Here are some numbered points:
array([-0.06, -0.28, -0.70,  0.28, -0.48,  0.52,  0.29, -0.23,  0.52,  0.95,  0.30,  1.08,  0.56,  0.43, -0.66, -1.09, -0.08, -0.60, -0.68,  0.71, -0.01, -0.42,  0.64, -0.75]) 0
array([-2.22,  0.76, -1.13,  2.21, -3.48,  3.94, -3.96,  1.13,  0.75, -1.51, -0.90,  1.92,  2.83, -2.92,  2.57, -0.43, -1.50, -0.90, -1.22,  0.27, -0.64,  2.53,  1.15,  1.23]) 1
array([-0.59, -1.33, -0.58, -0.35,  0.76, -1.55,  0.53,  0.10, -1.21, -0.01,  1.01, -1.23,  0.76, -0.06,  0.75,  1.98, -0.72,  1.57,  0.58, -1.35,  0.63, -0.56, -0.83,  1.26]) 2
array([-0.02, -0.03, -0.46, -1.00,  0.47, -2.32,  0.97, -0.35, -0.40, -0.14, -0.65,  0.45,  0.70,  0.25,  1.12, -0.77,  1.45,  0.15, -0.28, -0.69, -0.52, -0.74, -0.36, -1.34]) 3
array([ 0.60, -0.59,  1.64,  0.13,  0.36, -2.59,  0.43, -1.48,  0.71, -0.58,  0.08, -0.81, -0.96,  0.22,  1.02, -0.75,  0.09,  1.72,  1.30, -0.73,  0.30,  0.54,  0.00, -0.92]) 4
array([ 0.30,  0.19, -1.24, -0.29,  0.23, -0.64, -1.43, -1.19, -0.27,  0.56, -0.62, -0.52, -0.69,  0.98, -0.15, -0.03,  0.84,  1.53, -0.73, -0.61,  0.11,  0.22, -1.22,  0.82]) 5
array([ 0.74, -0.34, -1.61,  1.14, -1.23,  0.28, -1.44,  0.13,  0.58, -1.02, -1.93,  0.95,  0.64, -1.24,  2.14,  0.24, -1.77, -1.52,  0.09,  0.14, -1.74, -0.66, -0.87,  0.32]) 6
array([-1.04, -0.86,  0.55, -0.04, -0.76,  2.17, -0.59,  1.17,  0.43, -0.34, -0.60,  0.54, -0.09, -1.29,  0.44, -0.84, -0.74, -0.64, -0.37,  0.48,  0.11,  0.63,  1.62,  0.39]) 7
array([ 0.72,  1.21, -2.57,  1.75, -1.88,  3.60, -3.77, -0.02, -2.11, -1.24, -0.27,  2.32,  2.17, -1.02,  0.40,  1.68, -1.53, -3.37, -0.18,  1.01, -1.52, -0.65,  1.01, -0.25]) 8
array([ 0.55, -1.00,  1.52,  0.79,  0.48, -1.79, -0.27, -0.11, -0.83, -0.40, -0.12, -1.04, -0.97,  0.01,  0.38, -0.29, -0.06, -0.99,  0.09,  0.70,  0.77,  0.77,  0.99,  0.02]) 9
array([-1.03, -0.59, -1.22, -0.42,  0.37, -1.35,  0.01,  0.17, -0.99,  0.07,  0.59, -1.48,  2.13,  0.07, -0.99,  1.00,  1.53,  0.54,  1.18,  1.25, -0.05, -1.06, -1.66,  0.10]) 10
array([ 1.44, -0.73,  1.68, -1.41, -0.38, -2.08,  1.35,  0.09,  1.36,  1.02,  0.29, -2.01, -0.67, -1.03, -0.52, -1.59, -0.79,  1.02, -0.37,  0.02,  1.43, -0.88,  0.25, -0.64]) 11
array([-0.30,  0.45,  0.68, -0.79,  0.66,  0.11,  0.18, -0.24,  1.15,  0.45, -0.86,  0.91, -0.52,  1.33,  0.95, -1.19, -0.24,  0.61,  0.12,  0.43,  0.48,  0.27,  1.85,  0.16]) 12
array([ 0.34,  0.30,  1.38,  0.02, -0.37,  1.80, -1.74,  0.23,  1.07, -0.65, -0.39,  0.40, -0.87, -1.44, -0.43,  0.07,  0.06, -0.95, -0.29,  1.13,  0.14,  0.89,  0.63,  0.23]) 13
array([ 0.34, -0.79,  0.39,  0.70, -0.29, -0.06, -0.70,  0.59, -2.00, -0.87, -0.09,  1.26, -0.58,  0.61, -0.91, -0.03,  0.00, -0.07, -0.42,  0.07, -0.07, -0.63, -0.34, -0.52]) 14
New points follow, each followed by the numbers of its five nearest points above, looking only along the 2 directions in which the numbered points spread most, nearest first.
array([ 2.21,  1.13, -0.03, -1.78,  0.68,  0.51, -0.01, -0.28,  0.64, -1.40,  1.51, -0.24, -0.77, -1.80,  0.93,  0.43, -0.28, -1.02,  0.25, -0.50, -0.77,  1.21, -0.88,  0.43]) 0 14 9 5 12
array([-0.35, -1.25,  0.50,  0.01, -0.79, -2.00,  1.24, -1.38, -0.26,  0.57,  0.51,  0.91, -1.26, -0.48, -0.91, -0.37,  1.28, -0.42, -0.85,  0.44,  0.70, -0.88, -0.48,  0.34]) 3 9 5 4 2
array([ 0.77,  0.65,  0.21, -0.20,  0.83,  1.30, -1.91,  0.85,  2.19,  1.13,  0.36, -1.50, -0.41,  0.23,  2.07,  0.02,  0.12, -0.22,  0.03,  0.39, -0.13,  0.09, -0.31, -0.70]) 0 12 9 13 14
array([ 1.06, -0.67, -0.63,  0.37,  0.48, -0.28,  0.87, -1.03, -2.02, -0.32,  1.18, -0.34,  1.09,  1.41, -1.27,  0.07,  1.99,  0.30, -0.08,  0.02, -0.03, -0.71, -0.62, -0.27]) 2 10 5 3 14
array([ 0.71, -0.55, -1.26, -0.18,  0.26, -1.05,  1.04,  0.98, -1.70,  0.36, -0.21,  0.73, -0.10,  1.72, -0.48,  1.44, -1.13, -0.30,  0.84, -2.28, -1.07, -0.12, -3.12,  0.15]) 10 2 5 3 14
array([ 0.93,  0.50,  0.84, -1.03,  0.63,  0.50,  1.39, -0.60,  1.27, -0.27, -0.33, -0.98, -0.39,  0.92, -1.43,  0.18,  1.45,  0.95,  0.35, -1.66,  1.21, -0.16, -0.50, -0.81]) 4 9 3 11 5
array([-0.84,  0.26,  1.01, -0.99,  0.93, -0.49,  0.78, -0.88,  1.02,  0.78, -0.15,  0.13, -0.40,  0.14, -0.94, -1.53,  0.00,  0.29, -1.25,  0.38,  0.51, -0.35,  0.01, -0.83]) 9 12 4 11 3
array([ 0.86, -0.25, -0.81, -1.05,  0.07, -0.49,  0.14,  2.07, -1.31, -0.17,  1.15, -1.41, -1.85,  0.89, -0.05,  0.87, -0.51, -0.38,  0.17,  0.66,  0.26, -0.65, -0.20, -0.05]) 5 3 14 2 9
array([-1.03, -1.76,  0.07, -1.31,  1.45, -3.92,  1.20,  1.85, -0.01,  2.00, -0.30, -1.39, -1.24,  2.42, -0.94, -0.60,  1.50,  2.27, -1.20, -2.51,  1.34, -1.42,  0.88, -1.71]) 4 11 3 2 9
array([ 0.87,  0.02,  0.43, -0.78,  1.02, -0.20,  0.60, -0.82, -0.02, -0.32,  0.29, -1.00, -0.02, -0.66,  0.50, -0.59, -0.09,  1.23,  0.54, -1.55, -0.92, -0.39,  0.84,  0.37]) 9 3 5 4 0
array([ 0.98,  0.53,  0.90, -0.12,  1.08,  2.94,  0.40,  0.71,  0.35,  0.58, -0.97,  0.46,  1.40,  0.23,  1.39,  1.47, -0.14, -1.34,  0.30, -0.79,  0.06, -0.88,  1.43,  0.70]) 0 13 6 14 7
array([-0.32,  0.84,  0.60,  0.48,  0.32,  1.05, -0.48,  0.04,  0.95,  1.08, -0.82,  0.81, -0.76,  0.40,  0.67, -0.21, -2.39, -0.65, -1.26,  1.63,  1.26, -1.27,  1.49,  0.21]) 13 7 0 12 9
array([ 1.02,  0.32,  0.02, -0.71, -1.35,  0.63,  0.83, -0.15, -1.61,  0.40, -0.97, -0.26,  1.51, -0.41,  0.29,  0.30, -1.38, -0.08,  0.35, -0.14,  0.46,  0.23, -0.99, -0.66]) 14 0 5 3 9
array([ 0.47, -0.69,  0.32,  0.47,  1.09, -0.29,  0.45, -0.71, -1.06,  0.34, -1.10, -1.09, -1.42, -0.04, -0.01,  0.61, -0.62, -0.95,  1.35, -0.47, -0.55, -0.59, -1.13, -0.28]) 5 3 14 2 9
array([-0.30,  0.48, -0.72, -0.92, -0.06,  0.25,  0.99, -1.10,  0.46,  0.12,  1.10, -0.92, -0.67, -0.40, -1.68,  0.85,  0.89,  0.12,  0.04,  1.06,  0.45,  0.07, -0.59, -0.49]) 5 3 14 9 2
array([ 0.53, -0.05, -0.94,  0.37,  0.71,  0.48, -0.60, -0.14, -0.32,  0.48,  0.62,  0.80,  2.78,  0.33, -1.10,  1.33,  0.58,  0.30,  1.29,  1.05, -0.99,  0.55,  0.03, -0.89]) 14 5 0 10 6
array([ 0.86,  0.33,  2.15, -0.49,  0.11, -1.11,  1.46,  0.82, -0.05,  0.21,  1.77,  0.23, -1.16, -0.14, -0.56,  0.52, -0.52,  2.30,  0.02, -0.62,  0.93, -0.17,  0.73, -0.92]) 4 11 9 12 3
array([ 0.49, -0.86,  0.56,  0.49, -1.34, -0.02,  0.63, -0.74, -0.10, -0.63, -0.12,  0.51,  2.21, -0.57, -0.49,  0.48,  0.79, -0.43, -1.02, -1.75, -0.03,  0.24,  0.20, -0.53]) 14 0 5 9 3
array([-0.64, -0.01, -0.55,  0.52, -1.61,  2.76, -1.97,  0.54, -1.97, -0.64,  0.86,  2.10, -0.16, -0.79,  0.49,  0.12, -1.23, -2.11,  1.08, -0.11, -0.98,  0.29,  0.00, -1.58]) 6 7 13 0 8
